One vector is turned by the same rotation once a tick. Each row is the vector after some number of ticks, and that number follows the row.
The counts run from 0 to 687.
168, 130, 166, 142, 110, 156, 137, 128, 168, 132, 94, 116, 92, 140, 103, 141, 102, 140, 136, 107, 119, 104, 129, 109, 133, 101, 141, 104, 119, 70, 175, 131, 149, 159, 148, 98, 150, 136, 137, 139, 114, 101, 136, 154, 87 : 376
171, 118, 110, 109, 153, 134, 126, 87, 148, 132, 120, 86, 122, 123, 110, 131, 166, 130, 85, 91, 104, 124, 171, 139, 149, 118, 144, 177, 137, 101, 149, 90, 138, 127, 148, 117, 170, 141, 141, 130, 114, 106, 101, 149, 106 : 347
95, 102, 145, 94, 131, 168, 143, 151, 121, 146, 75, 148, 162, 91, 145, 132, 119, 119, 114, 124, 150, 99, 110, 155, 129, 129, 90, 131, 144, 193, 118, 146, 106, 146, 135, 139, 149, 105, 143, 167, 136, 161, 144, 126, 148 : 296
120, 119, 92, 117, 116, 109, 159, 141, 141, 144, 142, 161, 78, 98, 171, 75, 135, 140, 98, 98, 131, 123, 95, 95, 110, 79, 135, 123, 134, 108, 102, 128, 119, 99, 126, 166, 90, 124, 111, 114, 93, 135, 123, 122, 139 : 473
136, 112, 136, 115, 159, 141, 115, 99, 100, 112, 122, 98, 149, 83, 131, 116, 198, 110, 76, 88, 140, 125, 143, 137, 142, 139, 121, 185, 127, 168, 114, 114, 130, 128, 127, 118, 156, 123, 139, 124, 167, 137, 101, 106, 121 : 314
90, 152, 180, 141, 118, 123, 109, 150, 109, 109, 95, 185, 129, 125, 173, 123, 108, 108, 124, 114, 148, 109, 120, 119, 115, 94, 123, 72, 135, 146, 142, 165, 125, 125, 150, 158, 114, 106, 143, 147, 127, 179, 124, 114, 108 : 589
150, 89, 165, 129, 101, 168, 166, 139, 113, 159, 111, 117, 138, 115, 112, 138, 97, 188, 147, 151, 129, 110, 101, 85, 106, 130, 123, 130, 93, 127, 145, 136, 127, 167, 128, 104, 160, 145, 115, 135, 126, 125, 167, 141, 150 : 93
119, 111, 105, 89, 135, 153, 127, 97, 96, 154, 111, 127, 192, 123, 162, 135, 115, 136, 98, 112, 106, 114, 150, 183, 158, 112, 123, 154, 144, 188, 122, 129, 142, 136, 110, 142, 159, 124, 106, 144, 111, 134, 106, 114, 132 : 329
133, 130, 86, 99, 113, 103, 160, 102, 129, 142, 119, 136, 121, 129, 145, 124, 134, 130, 54, 85, 152, 120, 135, 133, 128, 68, 132, 143, 163, 74, 124, 118, 133, 129, 134, 132, 124, 135, 121, 127, 66, 119, 119, 143, 94 : 42
125, 123, 102, 107, 144, 120, 176, 93, 143, 168, 95, 127, 151, 127, 98, 147, 124, 110, 85, 95, 139, 156, 154, 188, 153, 118, 119, 163, 161, 115, 170, 118, 126, 155, 127, 129, 137, 154, 155, 130, 98, 118, 100, 130, 130 : 35
156, 113, 138, 115, 120, 112, 135, 136, 85, 152, 123, 118, 144, 130, 135, 134, 151, 171, 53, 108, 132, 112, 170, 110, 103, 105, 109, 161, 144, 105, 130, 124, 110, 146, 130, 109, 167, 140, 120, 154, 81, 163, 136, 151, 120 : 637
102, 129, 122, 147, 119, 199, 158, 130, 138, 104, 80, 84, 124, 115, 97, 143, 91, 107, 153, 144, 137, 94, 130, 152, 135, 111, 140, 102, 80, 133, 114, 120, 134, 162, 119, 123, 117, 148, 136, 155, 136, 94, 124, 108, 120 : 683
102, 118, 133, 114, 149, 127, 159, 82, 119, 160, 152, 142, 166, 96, 116, 132, 103, 174, 112, 152, 174, 137, 67, 110, 113, 149, 122, 131, 160, 122, 111, 126, 136, 153, 129, 141, 152, 111, 119, 98, 146, 116, 143, 151, 103 : 412
93, 150, 136, 132, 143, 154, 104, 146, 149, 123, 110, 176, 148, 161, 174, 164, 109, 145, 172, 154, 83, 151, 148, 143, 151, 139, 148, 96, 129, 140, 140, 135, 99, 111, 155, 143, 140, 113, 149, 119, 123, 151, 129, 158, 130 : 557
140, 124, 125, 104, 112, 117, 174, 127, 120, 169, 88, 150, 153, 166, 142, 152, 98, 127, 102, 106, 116, 147, 156, 161, 148, 99, 130, 144, 138, 108, 182, 134, 126, 158, 140, 126, 137, 154, 141, 152, 65, 133, 120, 132, 143 : 39
90, 125, 127, 114, 121, 143, 116, 115, 130, 93, 106, 113, 133, 82, 147, 119, 166, 100, 85, 103, 166, 117, 124, 185, 149, 113, 114, 140, 136, 173, 73, 138, 125, 131, 92, 123, 103, 120, 119, 137, 163, 134, 97, 87, 102 : 308
118, 127, 91, 82, 133, 147, 122, 94, 115, 144, 123, 125, 156, 96, 161, 120, 136, 143, 67, 100, 128, 107, 140, 166, 135, 97, 110, 147, 162, 152, 86, 121, 144, 107, 98, 146, 148, 124, 106, 156, 110, 120, 101, 113, 99 : 330
132, 142, 121, 166, 166, 125, 154, 155, 113, 108, 142, 137, 110, 128, 148, 125, 185, 155, 122, 109, 84, 152, 125, 65, 151, 145, 150, 128, 87, 120, 133, 122, 158, 115, 146, 127, 145, 143, 131, 97, 158, 120, 125, 102, 138 : 141
134, 109, 129, 116, 134, 164, 100, 129, 148, 168, 122, 134, 134, 115, 119, 127, 96, 187, 169, 168, 83, 139, 148, 165, 107, 145, 111, 97, 144, 170, 90, 125, 102, 121, 95, 143, 145, 119, 109, 142, 128, 142, 139, 161, 123 : 525
135, 121, 127, 143, 61, 136, 147, 128, 127, 120, 125, 116, 97, 146, 157, 128, 105, 139, 135, 127, 154, 101, 104, 108, 141, 68, 157, 112, 88, 80, 122, 130, 127, 167, 118, 102, 108, 142, 111, 121, 87, 121, 144, 134, 122 : 76
136, 129, 78, 110, 122, 101, 152, 71, 98, 128, 156, 108, 148, 124, 153, 128, 135, 111, 84, 94, 146, 131, 131, 132, 153, 85, 176, 156, 138, 96, 138, 102, 129, 145, 132, 146, 127, 137, 115, 107, 72, 118, 110, 125, 123 : 47
122, 125, 103, 97, 133, 124, 167, 91, 101, 172, 107, 132, 183, 132, 129, 141, 85, 130, 94, 107, 124, 140, 151, 158, 136, 116, 141, 153, 143, 138, 158, 116, 123, 152, 134, 156, 146, 145, 131, 145, 79, 129, 113, 129, 149 : 40
95, 144, 130, 137, 153, 175, 121, 153, 174, 148, 91, 164, 124, 145, 121, 153, 93, 151, 162, 146, 89, 152, 150, 167, 124, 145, 109, 81, 151, 146, 125, 135, 100, 113, 147, 149, 140, 115, 152, 139, 135, 133, 135, 166, 108 : 552
104, 107, 148, 100, 147, 153, 141, 127, 136, 138, 83, 128, 155, 105, 113, 135, 151, 101, 125, 125, 159, 126, 113, 151, 153, 147, 112, 158, 128, 191, 142, 118, 93, 148, 157, 121, 153, 106, 165, 135, 159, 152, 121, 131, 160 : 291
120, 125, 167, 119, 86, 102, 108, 155, 102, 134, 105, 165, 136, 148, 186, 131, 140, 121, 88, 99, 154, 120, 142, 149, 130, 73, 109, 119, 157, 129, 142, 169, 119, 135, 114, 103, 105, 124, 127, 150, 93, 173, 122, 123, 118 : 616
162, 90, 127, 115, 154, 157, 103, 117, 156, 163, 140, 102, 137, 112, 99, 125, 127, 166, 167, 160, 92, 150, 155, 165, 131, 166, 137, 148, 138, 158, 120, 95, 93, 127, 102, 134, 147, 130, 120, 105, 145, 140, 130, 152, 153 : 520
177, 96, 146, 142, 116, 129, 141, 156, 130, 138, 99, 112, 104, 116, 122, 94, 118, 121, 175, 114, 91, 147, 139, 128, 131, 119, 161, 141, 79, 151, 172, 116, 114, 145, 115, 134, 112, 152, 133, 129, 126, 154, 121, 91, 199 : 486
138, 119, 140, 158, 130, 145, 151, 170, 142, 122, 129, 117, 103, 135, 135, 152, 169, 171, 144, 136, 111, 158, 103, 79, 151, 141, 138, 133, 87, 106, 126, 138, 148, 156, 115, 68, 133, 148, 129, 89, 169, 107, 145, 122, 130 : 114
159, 99, 146, 149, 116, 146, 156, 130, 126, 109, 135, 80, 91, 87, 90, 113, 142, 163, 114, 127, 165, 101, 104, 75, 102, 112, 130, 127, 92, 83, 109, 111, 139, 155, 110, 103, 135, 149, 108, 114, 149, 114, 151, 126, 113 : 86
143, 142, 103, 143, 109, 111, 154, 103, 124, 107, 134, 93, 86, 113, 117, 120, 137, 114, 74, 95, 158, 116, 153, 118, 122, 76, 143, 131, 112, 67, 120, 111, 138, 141, 119, 127, 104, 159, 119, 125, 97, 114, 109, 109, 90 : 53
97, 155, 166, 144, 134, 101, 101, 126, 118, 83, 127, 145, 107, 101, 156, 116, 162, 87, 86, 93, 177, 104, 119, 115, 118, 100, 129, 91, 144, 117, 115, 142, 122, 110, 133, 136, 101, 117, 140, 110, 142, 165, 106, 111, 87 : 593
130, 125, 132, 140, 175, 138, 123, 116, 129, 136, 159, 90, 127, 99, 65, 136, 133, 153, 108, 145, 127, 143, 170, 142, 90, 161, 122, 126, 147, 109, 94, 89, 79, 120, 112, 144, 131, 144, 123, 114, 128, 168, 134, 178, 106 : 232
113, 147, 158, 163, 144, 163, 132, 168, 131, 103, 99, 119, 129, 150, 104, 169, 133, 106, 161, 151, 119, 135, 173, 124, 143, 142, 149, 108, 79, 127, 156, 107, 79, 149, 156, 119, 126, 141, 157, 121, 130, 168, 140, 139, 152 : 257
122, 120, 159, 117, 172, 125, 133, 88, 117, 128, 123, 122, 161, 83, 98, 133, 160, 121, 81, 94, 172, 140, 136, 142, 122, 161, 105, 142, 159, 148, 136, 132, 146, 135, 141, 126, 167, 115, 152, 125, 175, 140, 114, 121, 97 : 3
129, 128, 87, 124, 132, 155, 125, 53, 129, 114, 126, 101, 163, 135, 125, 147, 95, 104, 143, 122, 118, 109, 139, 175, 175, 92, 183, 126, 125, 129, 140, 102, 136, 146, 116, 152, 133, 122, 117, 119, 95, 95, 100, 120, 113 : 362
